Named turns come first, each shown by rows before and after it. Which turns, in which order, take the first row of each pair that follows to the second? Write the first one first, as in the answered first pair.
Gudat:
[-14.3,   6.2,  10.1,  -2.5,  -5.8,  -4.1,  -5.5,  -6.9,   4.7,  -9.1,
   2.7,   2.2,  -5.7,  -5.9,   4.7,  -2.6,  -9.5,  -9.5,  -8.3,  12.5,
   7.9, -10.5, -18.4,   1.3]  ->  [-11.2,  12.2,  11.2,  -3.4, -12.1,   0.6,  11.0,  -2.2,   1.7,   0.1,
   6.7,  17.0, -11.8,  -3.2,   7.0,  -4.7,  -8.9,   6.1,   1.9,  10.0,
   8.7,   0.5,  -4.7, -10.9]
[ 13.2,  -7.0,   3.8,  -3.5,  -7.6, -13.2, -15.3,  -3.6,   9.8, -22.0,
  -1.2, -30.3,  14.7,   2.1,  -6.5,  -3.6,  -8.0,  -1.5, -23.7,   8.6,
  -4.1,   0.5, -18.2,  15.5]  ->  [ -5.3,  -7.6,  21.6,  -5.5, -11.6, -20.1,  -4.3,  -3.1,  16.7, -24.6,
  -7.4,  13.1,   3.0,   4.9,  -0.5,   8.7, -22.9,  -4.8, -12.7,  15.1,
 -12.7,  -9.5,  -5.0, -11.7]
[ 24.6,  -2.9,   0.9,  -2.3,  13.0,   0.7,  -8.1,  21.9, -10.6,   2.1,
  14.0,  -4.3,  13.6,  -4.3,  -1.0,  10.0,   3.9,  13.4,  -4.1,  -3.8,
  -8.7,   9.0,   4.2,  20.6]  ->  [ 12.9,  -9.5,   6.7,  -2.5,  16.6,  -6.8, -19.8,  18.4,  -3.4,  -9.8,
   6.4,  -0.9,  13.8,  -4.2,  -1.9,  18.0,  -2.7,  -4.6,  -8.6,   1.1,
 -12.7,  -6.3,  -6.8,  19.8]
[  3.0, -20.5,  12.5,  -0.3,  11.7,   1.9, -16.5,   3.1, -10.4,  -9.4,
   8.4, -36.3,  10.6,   2.3,  -9.2,  -4.8,   7.6, -21.4, -18.3,   8.1,
   2.5,  -2.4, -24.6,  20.4]  ->  [-20.2, -23.0,  33.6,  -3.6,   7.5,  -8.0,  -1.8,   5.6,  -1.4, -13.1,
   0.8,  16.8,  -4.0,   5.7,  -2.3,  11.6, -12.3, -27.4,  -6.6,  17.6,
  -8.0, -14.0, -10.8, -15.4]
nom:
[ -6.0, -17.8,  17.1,  -9.4,  15.9,   5.6, -21.5,  -8.7,  11.4, -17.5,
   4.3,  -2.0, -23.0,   9.6, -17.2,  33.0, -18.9, -25.7,   4.7,   8.7,
 -33.8, -24.2, -14.1, -20.0]  ->  [ -7.9,  -6.3,  41.6, -14.6, -21.7, -29.2,  -6.4,  14.2,  -6.8, -22.8,
  17.5,  -6.1, -21.8,  20.4,   3.7,   6.2, -26.7, -10.3,   4.2,  24.3,
 -20.3,  -3.5,  -7.3,  -3.9]
[ -7.3,  12.1,  20.0,  -2.4,  -4.5,  -4.4, -10.1,  -4.7,  -6.8,   2.9,
  16.9,  -9.2,  -7.7, -10.8,   6.2,  -1.8, -20.7, -32.5,   6.0,   1.9,
  17.1, -33.3, -24.8,  12.0]  ->  [ -2.9,  20.6,  23.7,  -1.9, -15.1,   0.9,  19.8,   4.0, -13.0,  17.7,
  23.7,  17.4, -17.3,  -8.7,   9.5,  -5.7, -20.9,  -4.9,  22.2,   0.8,
  19.2, -15.3,  -0.2,  -7.7]
[ 21.0,   7.4, -23.4,   1.1,  -2.4,  28.9,   7.6,  -7.3,  -6.8,  16.6,
   4.8, -11.9,   1.1, -14.4,  -4.5,   4.2,  23.2,  20.1,   8.1, -18.6,
   6.1,  26.1,  16.1,  -1.7]  ->  [ 15.8,   1.4, -22.1,   0.6,   0.3,  16.9, -18.0, -12.4,  -3.9,   2.2,
  -0.6, -41.0,  12.0, -14.4,  -3.9,   2.2,  24.1,  -5.7, -10.4, -13.9,
   8.5,  10.7,  -8.5,  24.9]
[ 17.0,  -0.7,  -4.4,   6.8,  -8.0,   0.8,  -2.9,   9.4,  -6.4,   0.0,
  10.3, -17.9,   4.6,  -0.5,   3.3,  -9.8,  10.1,   7.5,   0.7,   1.1,
  11.6,   8.7,   3.7,  21.3]  ->  [ 20.2,  -0.9, -12.6,  10.1,   2.7,  16.9,   3.9,   5.2,  -2.4,   8.8,
   9.0,  -3.4,   0.4,  -3.9,  -2.6,   0.2,  11.8,  14.1,   7.8,  -6.6,
   7.1,  10.1,  12.2,   6.4]
vitos:
[-17.6,   6.6,  23.0, -16.4, -10.3, -21.3,  -6.1,  -8.3,  13.6, -17.0,
 -25.3,  33.6,  -1.4,   0.6,   2.6,   5.8, -15.5, -31.4,  -8.0,  26.4,
 -22.3, -23.3,  -4.1, -10.7]  ->  [  3.5,  17.1,  22.3, -18.9, -37.7, -37.1,   1.8,  10.4, -10.5, -13.7,
  -5.9,  -6.4,   7.9,   4.6,  14.7, -27.7,  -4.2,  -6.0, -13.4,  29.2,
  -1.2,   8.2,  -4.0,  23.6]
[-17.8, -19.5,  21.4,   2.9,   5.5,  -3.4, -20.7,   4.1,  -3.7, -19.8,
 -15.8,   2.0,  14.4,   8.5, -11.7,   5.3, -16.3, -15.2,   6.3,  -4.4,
  -7.7, -26.5, -15.5,  -7.6]  ->  [-13.1, -12.2,  27.7,  -0.7, -14.7, -19.8, -14.6,  17.0, -15.6, -21.0,
  -6.6, -10.2,  17.2,  13.3,  -1.6, -12.7, -15.3,  -4.6,   3.8,   1.8,
   2.2, -12.1, -14.6,   7.8]
[  1.9,  -3.0,  14.6,  -1.2, -15.6,  -3.3,   7.4,  13.5,  12.6,  -5.8,
   5.7,  10.5,   5.9, -11.8,   8.6,  -8.0, -17.3,  11.7,  12.6,  17.7,
   1.7,  14.7,   5.8,  -5.1]  ->  [ 14.8,   0.0,   0.1,   2.2,  -9.5,   8.1,   4.3,  11.4,  10.3,   0.0,
  10.6,  -8.2,  10.1, -14.8,   3.5, -12.3,  -5.7,  18.6,  12.3,   9.9,
   6.1,  22.6,   4.7,   4.2]
Then:
(two turns a pair)
[ 14.1,  22.9, -11.5,  -5.3,   9.0,   1.7,   0.5,   9.6,   8.4,  -0.7,
   5.2,   1.1,  17.9,   7.3,   9.5,  -5.2,  -5.6,   8.2,  -2.1,  -3.1,
 -12.9,  12.2,   3.7,   0.5]  ->  [  2.3,  18.2,  -2.1,  -5.9,  11.5,  -5.5,  -6.2,   5.9,  14.7,  -9.7,
  -2.1,   7.9,  16.1,   7.8,  10.1,   2.3, -13.2,  -7.3,  -6.4,   1.7,
 -17.2,  -2.7,  -3.1,  -2.2] => Gudat, Gudat
[  7.0,  -3.8,  -8.5,   8.4, -17.1,  -9.4,  -2.2,   7.0,  -6.1,  -2.7,
   5.3,  10.0,  -4.4,   5.4,  12.2,   2.1,  -6.3,   7.2,   2.0,   9.1,
  -4.3,  10.9,   4.5,  -1.1]  ->  [ 13.2,  -4.5, -21.4,  11.9,  -4.6,   6.5,  -4.4,   0.5,  -2.6,   3.9,
   4.1,   7.7,  -3.3,   1.3,   5.5,   8.9,   0.1,   9.1,   4.0,   0.2,
  -7.1,  10.2,   3.7,  -5.0] => Gudat, nom
[ 16.9,  11.8,   0.5,  28.1,  -0.8,   7.6,  32.2,   1.9,  -2.6,  15.4,
  11.3,  34.7,   0.9,  -3.5,  -7.8,  11.6,   2.7,  14.0,  18.0,   9.3,
   3.1,  19.3,  45.1, -12.7]  ->  [ 10.7,  -5.6, -14.5,  30.7,  30.2,  14.7, -18.8, -21.1,  13.8,  -5.1,
  -4.4,  -9.3,  18.0, -11.1, -21.9,  26.9,   7.8, -34.9,  -8.2,   4.4,
  -4.1, -17.2,   2.3,  15.3] => vitos, nom
[ 11.5, -21.4,  25.6,   2.9,   3.4,  -0.9, -12.5,   4.9,  11.4,   8.2,
  16.3,   9.4,   5.1,   6.3,  -3.7, -22.7, -17.1,  -1.9,   5.4,   4.8,
   5.2,  10.4,   6.1,   3.7]  ->  [ 18.3, -20.3,  14.1,   5.2,  12.7,  12.4, -13.7,   0.4,  12.8,  13.4,
  16.1,   3.4,   6.4,   2.8, -10.0, -20.6, -12.1,   1.4,   6.9,  -2.5,
   5.1,  13.4,   6.8,   2.8] => vitos, nom
[-21.4,  -2.6,  15.6,   0.2,  14.8, -29.0, -28.8,  -1.7,   1.5, -11.2,
  -5.8,  19.2,   5.4,  -4.1,   0.8,  12.0,  -3.9, -28.4,  -5.5,   7.9,
 -10.3, -27.2, -24.9,  -4.2]  ->  [ 21.6,  16.3, -14.8,   5.6,   3.0,  -2.0,   7.0,  13.0, -21.7,  22.9,
  20.7,  -3.1,   6.6,  -3.5,  -0.6, -14.4,  24.2,  33.1,  13.9, -10.4,
   8.5,  28.4,   4.9,   4.3] => Gudat, Gudat
[ 25.4,  17.9, -18.3,  -8.7,  -6.5,  -2.3,   5.4,   4.2,  -4.4,   5.4,
  -9.0, -11.7, -16.5,  -7.6,   0.6, -28.1,  -8.9,  27.8,   2.6,  -9.9,
 -13.3,  19.4,  -0.8,  16.2]  ->  [ 10.1,   5.5, -14.3,  -9.3,  10.9,  -5.0, -21.3,  -9.5,  10.4,  -9.5,
 -23.0, -16.0, -11.7, -12.1,  -4.8, -10.9, -15.6,  -8.4, -10.5,  -7.3,
 -23.6, -11.0, -22.5,  19.1] => Gudat, vitos
[-10.4,  10.3,   8.9,   1.6,  -5.7,  -6.9,   6.8,   5.1,   1.3, -14.2,
   6.7,  28.4,  -6.1,  11.4,   5.7,  -0.5, -10.7,  -6.6,  -4.5,  -3.0,
  -0.9,  14.4,  -0.8,  -8.7]  ->  [ -0.2,  10.6,  -0.9,   3.6,  -7.3,  -7.1,  -6.2,   6.5,  -4.6, -16.1,
  11.6,  -7.2,   1.4,   9.0,   4.3, -12.5,  -0.9,  -8.7, -14.4,  -6.0,
   5.9,  19.1, -12.5,  15.9] => vitos, Gudat
[  4.9,  -1.1, -25.5,  10.6,  23.4,  28.1,  -3.3, -25.5,  22.4,   8.9,
 -11.4,  -7.5,  -2.6,  -6.5,  -0.2,  -3.0,   7.6,  -4.6,  -1.2,  -5.2,
   2.5,  14.6,  20.9,  -3.4]  ->  [ -7.3,   3.0,   5.3,   2.9,  -9.2, -18.6,  -9.2,  -7.3,   8.4, -10.6,
  -6.0, -23.4,   4.4,   3.4,  19.3, -27.2,  -4.7, -13.3, -14.7,  15.6,
  14.0,  15.8,   9.2,  24.8] => Gudat, nom
[ 27.8,  14.9,  -8.4,   0.9, -10.8,   4.9,  14.4,  18.9, -14.5,  -5.0,
  13.9, -27.6,   6.9,  -3.0,   5.0, -30.2,  12.6,  21.3,  -3.0,   3.3,
  11.6,  24.6,   5.2,  27.5]  ->  [ 21.7,   7.8,  -7.9,   0.6,  -3.2,  -1.0,  -7.2,  11.6, -10.5, -15.9,
   6.2, -43.6,  12.5,  -4.9,   1.9, -25.8,  11.2,  -2.6, -15.5,   5.7,
   8.6,   7.1, -12.7,  39.8] => vitos, nom
[-11.8,  -2.2,  10.7,  -3.2,   1.0,  -7.6,  -2.5,  -8.7,  12.3,  -6.5,
  -6.9,  13.2,  -5.4,   0.7,   2.3,   4.8, -10.2, -13.4,  -1.8,   4.5,
 -10.5, -26.1,  -3.7,  -5.7]  ->  [ 13.4,   6.1,  -2.9,  -1.3,  -8.5,  -4.0,   0.1,  -0.7,  -3.2,   2.5,
   8.4, -25.8,   4.0,   1.2,   3.8, -18.1,   7.0,   7.5,  -5.6,  -1.3,
   4.8,  -1.1,  -5.3,  23.3] => vitos, vitos
[  7.9,  -1.6, -15.6, -11.3,  16.1,  13.2, -11.8, -21.2,   1.0,  -3.6,
 -21.8,  -2.8,  -5.2,  -8.5, -18.9,  10.1,   7.1,  -9.0,  -9.9,  -9.5,
 -20.1,  -5.7,  -1.4, -17.5]  ->  [ -5.5,   4.2,  19.2, -18.5, -22.0, -29.5,  -2.8,  -0.5, -12.2, -18.3,
 -16.0,   5.3,  -6.2,   4.7,   2.5, -10.0,  -9.3,  -7.0, -13.6,  12.1,
  -9.9,   0.1,   0.1,  -6.0] => nom, Gudat
[  6.3,  -9.2, -17.2,   0.5,  12.3,  17.2,  -4.2,  -6.3,   9.4,  -0.9,
   1.4, -10.5,   4.9,  -7.1,   2.8,   8.4,   4.8,   2.1,  -3.6,  -6.0,
  -5.2,  -9.6,   1.0,  -6.6]  ->  [ -9.9,  -8.5,   9.3,  -5.4,  -8.4, -11.6,  -3.1,   3.5,   5.5, -12.3,
   1.0,   1.8,   1.8,  -0.4,  14.3,   3.7, -10.7,  -7.1,  -5.3,   8.9,
  -4.9, -14.9,  -0.9,  -5.9] => vitos, nom
[ -3.8,  -2.1,  11.3,  -5.6, -18.4, -22.8,  13.1,   9.3,  -6.7, -12.3,
  10.7,  23.5,  14.1,  15.3,  -0.3,  -9.1,   4.4,  10.4,   2.9,   8.3,
   1.4,  14.2,  -5.6,   4.1]  ->  [  8.2,  -4.9, -16.8,   1.5,  10.1,  12.6,  12.4,  -6.6,   2.9,   1.8,
   8.0,  25.3,  12.5,   6.5, -17.1,   7.0,  17.7,  16.2,   9.2, -10.6,
  -5.5,  12.9,   0.3, -11.4] => Gudat, nom
[  8.3, -11.0, -15.0, -25.5,  45.5,  34.2, -14.5,   2.5, -12.0,  -9.1,
   0.5,  13.2,  27.9,   7.5, -28.6,  29.8,  -0.6, -18.1,  -2.4,   5.8,
 -19.3, -22.9,  -9.4,  -6.4]  ->  [-13.2,  -5.4,  25.2, -32.4,   9.4,  -8.9,   3.0,  22.4, -21.1, -21.5,
   3.4,  43.7,  19.0,  19.6,  -7.2,  17.5, -23.1, -15.9,   1.2,  28.7,
 -15.0, -19.6,   1.7, -12.2] => vitos, nom
